In the data rows, the value 128 means zero.
Some points, each followed by its number:
[197 138 149 178 140 142 172 158 143 141 126] 0
[ 96 132 129 113 135 138 142 133 149 133 132] 1
[144 141 135 157 139 127 127 144 145 132 129] 2
[108 113 129 122 127 128 127 128 121 135 128] 3
[ 52 149 123 189 156 147 143 141 120 116 129] 4
[ 93 111 105 152 135 129 145 142 134 130 125] 5
[192 131 123 171 141 135 131 161 144 137 128] 6
[255 165 149 195 159 152 147 134 125 114 127] 7
[ 60 107 116  41  83  87 106  85  89  90 124] 8
[103 109 100  55  97 114 108 114 120 132 123] 9
[133 154 175 255 225 203 179 167 171 153 131] 10
[224 156 163 213 164 146 146 145 160 138 121] 11
[116 104 154 209 174 158 149 157 167 163 136] 12
[ 96 133 114 175 144 146 150 145 156 139 130] 13
[159 146 159 169 140 136 111 103 107  98 122] 14
[121 119 112 151 130 119 120 114 119 117 129] 15
[100 146 144 148 126 135 126 136 133 124 129] 16
New points follow, each followed by the numbers of its two nearest points above by angle, seen from the average point of the numbered points, nearest first.
[152 122 116 107 103 111 107  99 129 132 127] 9 8
[111 137 135 127 130 135 127 125 127 124 126] 8 9
[ 46  99 118  81 126 129 121 145 148 137 120] 1 3
[ 72 139 121 131 152 137 123 106 153 134 123] 1 16
[210 158 130  91  98 111  83  85  64  82 125] 14 8
[134 124 123 126 123 133 122 123 126 123 120] 9 8
[146 125 117 126 120 144 127 125 123 127 122] 9 8
[157 152 149 159 143 168 137 134 126 131 128] 7 11
[152 135 134 181 167 176 162 154 156 138 127] 10 12
[ 46 173 142 248 165 155 124 149 122 115 130] 4 13
[ 77 122 103 110 133 113 118 111  99 117 119] 8 3
[ 57 194 182 255 213 180 182 171 158 132 133] 10 4
[113 112 115  65 109  97 104  98  92 101 125] 8 9
[215 139 129 150 134 137 148 137 126 103 123] 7 6
[131 126 128 152 130 113 157 151 143 128 120] 5 1
[109 112 123 157 134 152 143 135 128 126 125] 5 3
[146 123 113 100 116 122 113 124 110 122 130] 9 8
[188 156 141 149 120  98  90  73  64  51 124] 14 15
[ 67 100  90 139 140 128 165 166 148 143 133] 5 13
[127 118 134 123 128 123 132 127 148 136 127] 9 3
[146 128 119 104 121 129 138 140 134 126 127] 9 8
[ 87 118 107 111 135 129 119 119 121 113 115] 8 3
[111 121 120  93 113 107 136 150 144 132 125] 9 3
[155 132 121 104 135 145 132 132 127 123 124] 9 8
[ 81  98 170 185 170 147 136 164 146 133 137] 12 4
[ 78 113 121  79 117 116 106 100  97 105 132] 8 3
[112 121 119  81 130 132 128 143 136 128 124] 9 1
[ 93 110  96 144 127 124 110 156 144 151 137] 5 3
[199 156 147 160 144 137 133 131 134 131 123] 7 11
